Each row is where one point has got to under a steady rotation. How many steps took it there?
The counts run from 0 to 504.
  6.6 -14.3  14.4  -9.6 -25.3 -46.1  13.2  -1.7  11.4  46.0 -16.3  -0.5 -14.5 -18.4  -3.5  -1.2  -3.6 -18.9 -21.3  -0.6  11.7   9.2  46.3 -43.3  11.7 -52.1 -22.4 -26.6  26.5   8.4  24.6   0.1   0.9  -0.4  16.2 => 502
 -0.6 -29.5 -29.2 -36.9 -37.7   9.8  10.8  18.7   0.7  29.5  21.3  57.8  -4.5 -11.1 -17.4  12.3  35.2 -31.1  12.0  18.3  12.8  17.5   5.7  27.5   3.1 -19.4   3.6   5.2  -6.1  22.9 -18.2 -28.0  12.4   5.1  -2.1 => 198
-21.4 -22.5 -15.1 -15.1 -18.9  25.6  -4.8  18.0  29.9  38.6  -6.1  19.2 -37.7  -9.2 -21.6  21.9  49.3 -17.9  18.8  -4.1   7.3   1.0 -27.3   3.4 -40.6 -30.6   4.5  11.7   5.8  -3.3   4.0 -38.5  36.4  -9.9   1.9 => 284
-17.9  22.4 -18.9 -44.8  35.1  16.3 -12.5  45.3 -28.2 -17.9   3.9  -2.3 -11.9 -21.3  10.5 -31.6  -4.8  16.1   5.7   2.1  52.3   7.3  -7.0  -9.8  -3.9 -11.3   6.2  -5.1 -40.3  18.8  15.5  13.3 -20.7  39.8  14.0 => 490
 20.6  13.8 -45.5  32.8  23.9  16.8  17.2  37.9   1.1   2.5  18.9 -24.7  -7.9 -18.3 -21.6 -20.3 -24.9  -6.6  -9.2  11.2 -13.7 -17.4   0.5  15.7 -38.0  48.1  -5.9  19.6 -23.3  -3.1  -2.0  25.6   0.0 -18.8  23.0 => 79
 35.7 -44.9 -15.2 -15.5  28.2  -3.3 -17.9  35.0 -11.0 -10.8  17.8  21.6   3.5 -38.0 -12.6 -31.3  -6.1 -10.0 -15.7  36.9  29.9  -2.3 -22.3   6.6   6.7  16.1 -25.3   6.5 -15.9 -22.1 -11.2 -23.2  -7.8  46.3   0.6 => 381
 -0.3 -31.1 -27.9 -10.8 -22.9 -19.2 -19.1 -25.7   0.7   8.7   9.6  28.6   5.8 -16.7 -35.7   4.0  12.4 -39.2 -35.0   5.1  -4.9  28.2  20.3   1.1 -13.3  -7.0  -2.5  -3.3  27.0  13.2  47.0 -11.1  36.3   2.5 -26.9 => 292
-19.1  21.8 -19.0 -24.4 -50.0  23.4  -9.5  -1.4   6.5  26.8 -36.9   0.9  -2.5  13.3 -22.4  23.6 -27.8 -16.6 -10.7 -18.0  23.9 -10.4  -6.0 -16.3  11.7 -18.4   7.9 -10.9 -24.4  49.1  43.6  -2.2  -9.3  -7.2 -10.5 => 42
 26.7  13.5 -27.4 -29.2  14.5 -13.6   8.2  -4.2 -22.2  45.0   7.8 -22.5   0.1 -23.8 -41.8  16.7  10.4  -8.0   1.0  -8.5 -11.7   3.8  32.1 -30.6 -20.8 -36.3   2.0  -3.2   5.5  49.2  -9.6  32.1  -7.9  32.8  -9.6 => 322
 -7.6   0.2   7.4 -39.8   2.2  -4.3   3.5  28.9  44.3 -10.5   7.0   0.6 -48.6  -4.2   6.5  10.1  28.4   5.2 -23.1  -2.3   0.7 -18.1  17.5 -12.2 -16.5 -19.8  31.7  22.2 -27.9 -29.7 -20.3  -9.7  32.3 -19.9  33.3 => 364
 -0.3   6.9 -30.7 -26.9   8.3 -31.6  19.3 -13.9  -6.2   1.3  -5.0 -34.8  14.3 -13.1  -7.6  17.8  -4.6   2.1  13.6  16.4 -19.6  -7.0  23.3  37.3 -56.2  13.7  17.4 -53.0  16.6  54.9  -3.9 -14.6   0.9   0.9 -26.3 => 431
 -0.7 -10.6  -4.0 -52.8  12.8 -39.5   9.9  18.3  -5.0 -21.9 -18.1 -36.9 -10.8  -3.8  22.2  15.7  -0.3  29.5  28.5   7.5  10.5   0.4  38.5  -8.1  -7.3  -7.8  -9.1 -27.3  39.3 -13.7  -0.4 -34.7   4.8   2.2  41.3 => 61
 19.0   5.9  -2.6  -9.5 -13.9 -26.6  22.0 -21.8  52.3  26.9 -29.5  -9.8  -3.4   3.5 -38.6  16.0 -16.9   2.9  -8.2 -23.2  14.5   8.5 -12.5 -52.7 -29.3 -31.9 -11.5 -14.6   3.9  -1.5  38.0  24.1 -30.7  -6.7  -9.3 => 316
  2.9   8.8   9.1  -5.4  31.2  31.2  22.0  40.5 -23.3 -11.8  17.8  14.5  30.1   9.3 -20.0 -25.2 -46.6  13.1  -7.1  -4.5  61.3   9.2  -9.2 -26.5 -16.4   2.9 -12.6   0.5 -24.8  28.8  -1.3   3.2  -6.1  12.6 -10.4 => 219
  0.0  -3.7 -24.5  -3.7   4.2 -22.7  17.1   8.9  10.6  15.8  18.5 -14.8  20.2 -11.4 -42.3 -26.5  -2.7  -3.9  10.7 -22.4  -1.0  -3.3  18.5 -67.2 -20.6 -31.2 -15.7  -7.7  57.3   7.0   3.4  27.3 -15.6  22.9  -6.1 => 52
 -4.9 -66.5  -6.9 -33.6  -5.3  -9.9  38.2  -4.1  28.2   0.1  17.8  33.4  17.6 -15.1 -34.4   3.4  -7.3  -9.5 -16.6  12.3  12.8   2.6 -31.4   4.7 -12.2  10.4   0.0 -22.8  35.4 -17.7 -19.2  11.5  -1.3   2.7 -12.7 => 192
  4.6  11.1  -1.5  -2.3 -40.0  29.9  -3.6   4.8   9.5  22.3  -5.5 -24.1  33.6  11.3   7.9  33.0 -15.7 -23.6   1.2 -25.5  16.9 -23.4  20.5 -41.6  -3.7  33.1   5.8 -16.8   8.6   8.7  -8.0 -59.1 -37.7  -7.3  11.6 => 150
 23.6 -11.1 -29.1 -12.1  27.4  -0.9 -12.1  13.2  42.1 -14.1   5.2  18.1   0.9 -17.7 -25.9  -9.4  -9.0 -24.5 -36.9 -23.4 -16.7  31.7 -16.5 -11.3 -15.5  11.8 -13.1  -1.8  -6.1 -35.8  58.7 -17.1 -29.8 -13.4  -7.0 => 480
  0.4   0.0 -66.0   7.8 -24.4  27.4 -33.8  24.2  18.1 -13.8   0.6  20.9 -29.2   4.7 -21.9  16.8   7.9  -2.0  -3.9  -9.8  25.8   9.7 -17.6  -6.1  12.8   6.6 -15.0  38.5 -26.8  -1.5   6.9 -49.3  -7.8  -7.5  26.8 => 203
 18.9   2.8  -5.3 -50.4 -48.1   1.2  30.1   9.7  26.4  18.2  40.0  11.8 -11.0  33.8   3.5  -5.9  21.5 -23.1   5.2  -1.8  17.7 -20.2   9.4  -8.6  -0.9   0.6  46.5 -12.1   3.7  13.4 -21.5  33.0  27.8  -6.7  -2.2 => 361
-15.6  -4.3 -12.7 -49.9  36.6 -13.7  15.9  18.3   9.4 -25.2  15.9  34.4   6.6 -14.0 -22.4 -30.2  -5.5  12.2 -29.8 -11.2   3.7  29.1  27.7   7.6  -4.9 -49.4   4.6 -14.2   1.9  19.3  23.1  13.7   0.7   6.4 -26.8 => 487
  1.1  -5.3  -4.6 -36.9 -14.4 -18.8  25.2  11.5  47.6   3.1   8.9   6.5 -51.3  12.1   1.5   6.2  46.8   7.1 -21.3  -7.1  14.2 -21.5  21.0 -10.0  -9.9 -20.7  38.2   9.5  -5.9  -7.3 -21.3   9.4  39.6 -19.0  19.3 => 363
  5.0  12.4  16.5 -30.0   2.2 -14.2  -2.6  28.8  19.9   1.0 -42.3  -7.7 -29.9  -9.9  27.4  20.5 -20.0  14.3 -13.5  -7.2  35.7  30.9  -5.6 -12.9 -12.0 -38.8  -4.0 -25.7 -45.5  -2.3  38.0 -20.2 -16.0 -17.6  42.4 => 310
-13.8 -37.0   1.6 -65.8  -9.4  10.6  31.2   5.1  -7.8  27.8  29.0  20.1 -10.8 -13.3   6.0  -4.5  50.5  -5.7   7.2  13.3  21.8   6.4   2.4   5.7 -25.6   8.5  30.5 -18.4  16.2 -12.4   5.4  45.2  16.6   5.5   9.8 => 5
 19.1 -16.8  -4.5   2.8 -30.4 -10.9  34.4  12.0  10.4  28.9  15.8  23.6   1.9  18.7 -15.7  22.4  20.4 -37.8  17.6  12.2  55.5   3.7 -47.2  11.9 -23.7  20.8  -6.6  11.1 -12.3  24.6 -23.0 -34.9  19.6  10.6  -8.8 => 469
 21.0 -17.8   8.1 -16.4 -24.7 -16.2   7.9  28.4  48.2  36.4 -39.5 -16.4  10.4  -3.8 -19.5  13.8 -19.5 -11.4  -2.0 -27.4 -16.9  -2.7 -15.4 -44.9   0.3 -27.8 -22.2 -26.0  25.2 -14.3  34.9 -18.2 -21.2 -16.8  13.1 => 231
-40.1 -13.4   5.5 -32.0  -2.4   5.7  24.9  48.2   4.4   6.6 -16.4  13.7  10.7  15.6  -6.7 -22.5  -9.1  13.0  25.5 -26.1  44.7  19.4 -20.4 -24.8 -13.6 -23.2 -22.4 -10.9  35.5  13.7  42.5  -5.3   8.2 -15.2   4.0 => 494
-16.0  14.8  13.0 -34.3 -19.1 -28.1  21.2   0.3  22.0  42.8 -20.6 -11.7 -21.0 -25.4   2.3 -10.5   1.0 -35.4 -28.0 -15.1   5.9   9.9  26.8 -24.3  -2.3 -36.7 -19.1   7.6  -3.9   0.7  56.9  26.6 -13.9 -13.1   1.2 => 45
  0.8  10.8 -50.8 -12.7  25.8 -28.9  14.4  -4.3  21.2   0.6   1.8 -29.8 -11.0  -9.3 -17.7  -7.1  -5.6  14.1  44.1  21.5 -16.6   7.8  11.8   6.3 -71.6   7.8  -7.7 -15.4  29.3 -13.6  -2.1  13.0 -15.1  -9.7   1.0 => 161
-18.3   7.9 -54.0 -10.6  34.4  44.1 -15.3  19.6 -30.2   6.7  13.7 -31.5   2.4 -19.7 -22.7  20.2   1.2  18.3  19.2  -4.1 -15.0 -14.6  33.7 -13.0 -29.5  21.9   0.5  -4.7  15.6  23.7 -28.5 -23.9 -29.5  13.2   9.4 => 243
 -8.9  25.0  -3.7  -6.4   6.3 -46.5  34.5 -29.6  39.0  13.7   4.2 -24.3 -18.8 -18.7   8.8  12.5   5.1 -15.2 -27.2  -4.8   4.0  -3.2  60.5 -20.2 -33.9  -6.7  -4.7  -6.3  10.6  -5.1 -19.9 -29.2 -25.6 -16.7   9.5 => 154
-10.0 -34.1  22.4 -17.8  26.0  -8.2   3.9  18.4  16.7  -2.6  13.1  -8.4 -19.0 -48.1  10.6   2.4  -9.0 -21.3 -40.5   4.2 -24.3  15.7  -3.1   3.5 -44.4  -0.3  20.1 -32.7  17.4 -26.9  13.1   0.2  48.2 -10.2  29.3 => 185
 33.5  15.4 -22.1  -4.8 -11.1   3.0 -22.7  16.6  -6.7  22.9   5.4   9.8 -33.7 -12.4   7.2  18.5  -5.9 -70.8 -25.6  14.6   7.8  25.1 -13.2  15.0   8.3  20.4 -10.1   4.5 -44.6   6.5  29.4 -29.3  -1.8  11.3  22.5 => 475
 20.6  19.8 -14.3 -19.0 -28.3   2.8  -9.1 -17.7   9.6  32.4  -1.8 -30.8  26.4 -14.7 -23.4  36.3   3.3 -29.4 -14.3 -28.2 -11.6 -22.1  25.0 -50.4 -13.7  -7.4  26.3  -4.4  -3.0  39.8  -9.5 -19.5 -28.3  21.1 -13.4 => 236
 19.8  -7.8  -0.2 -24.6  52.1 -10.7  -6.4  11.9  24.4 -26.9  -6.9  12.8   0.4  -2.4 -22.3 -34.7  -5.4  46.2  -5.2  -4.6  25.0  29.9   2.0 -27.5 -38.4 -32.5  -6.0 -30.4   2.4 -16.1  31.1   0.1 -13.1   8.0 -16.6 => 216
 13.0 -22.9  -8.3  11.0 -19.6  20.1  22.8  24.8  -4.4  21.4  20.0  36.7   2.8  19.4 -22.7  10.2  -6.2 -26.4   5.8  17.7  56.1  -4.1 -40.6   9.8  -2.1  23.9 -14.7   7.1 -10.1  22.4 -41.7 -42.0  14.8   4.2   1.4 => 468
  2.2 -22.7 -22.3 -34.6 -25.0  -7.3  22.4  29.9  13.9  32.1  21.5  43.9 -16.9 -16.8  -5.4   3.4  45.9 -38.8  18.4   9.9  18.4  27.7  -6.8  24.2  -4.5 -27.5 -13.2  14.9   7.1   5.4  -9.1 -25.7   7.8   0.3   2.7 => 199
 50.0  -5.4 -21.5  16.3  16.9  -1.2 -16.7 -18.4 -16.5  -8.5  24.4   4.7  33.8   5.5 -25.1   0.3  -4.8 -19.8 -30.4  -2.7  41.5  22.7 -23.3 -22.4 -18.7  51.4   4.9 -20.6 -15.2  23.9  13.3  -6.9 -24.9  34.3 -12.3 => 26
 -2.5  17.5 -15.6 -36.8  43.0 -25.4  10.2  21.0   5.8   4.3  23.5 -37.4 -14.1 -41.7  -1.1   2.2  -8.7 -33.8 -17.2 -12.7 -33.5   3.2  49.0 -22.8 -22.4 -10.7 -14.2  11.9  14.0 -12.2 -11.4  -6.2 -27.2  11.3  17.9 => 240
 17.3  -1.1  -1.8  -8.0  -4.0 -21.4  15.8 -17.0  50.7  11.3 -28.6 -12.3  -2.1  -8.4 -47.4  17.7 -39.0  17.7 -29.8 -19.8   1.9  -3.2   3.3 -46.9 -18.9 -38.3 -13.6   0.5 -12.3  -3.8  15.4  13.5 -25.8 -24.0 -10.9 => 317
  9.0  -1.5  -1.4  -1.6  10.4  28.2  -6.5  18.4 -21.6  17.3  -9.8 -20.7  41.8 -16.1 -39.5 -21.1  -4.0  23.8  12.8 -14.9  31.2 -12.7 -19.5 -41.4 -40.9 -10.1  -1.2   5.3 -12.3  38.1  16.3  11.9 -16.6  35.3 -19.7 => 135
 -6.2  -7.6 -31.3  -0.4 -34.2  13.1 -40.4 -29.9 -10.5   2.6   0.4   1.1   7.4 -11.5 -36.0  21.2   6.4 -44.5 -11.5  -4.0  24.0   8.4 -13.8  -8.1 -40.2  31.6   8.4  29.3 -13.2  16.3  40.3 -26.6  25.6  11.8 -16.4 => 290
-14.7   2.8   9.0   2.2   1.3  -2.1   7.0  18.7  39.0  44.2  -9.0   0.1  -1.8  -4.7  23.6 -34.2  19.4  -9.7   9.8   3.7  -4.2 -21.0  46.5  -3.3 -27.7  -5.1 -13.2 -31.9  39.9 -18.5  17.9 -62.8  -1.1 -20.3  -5.9 => 339
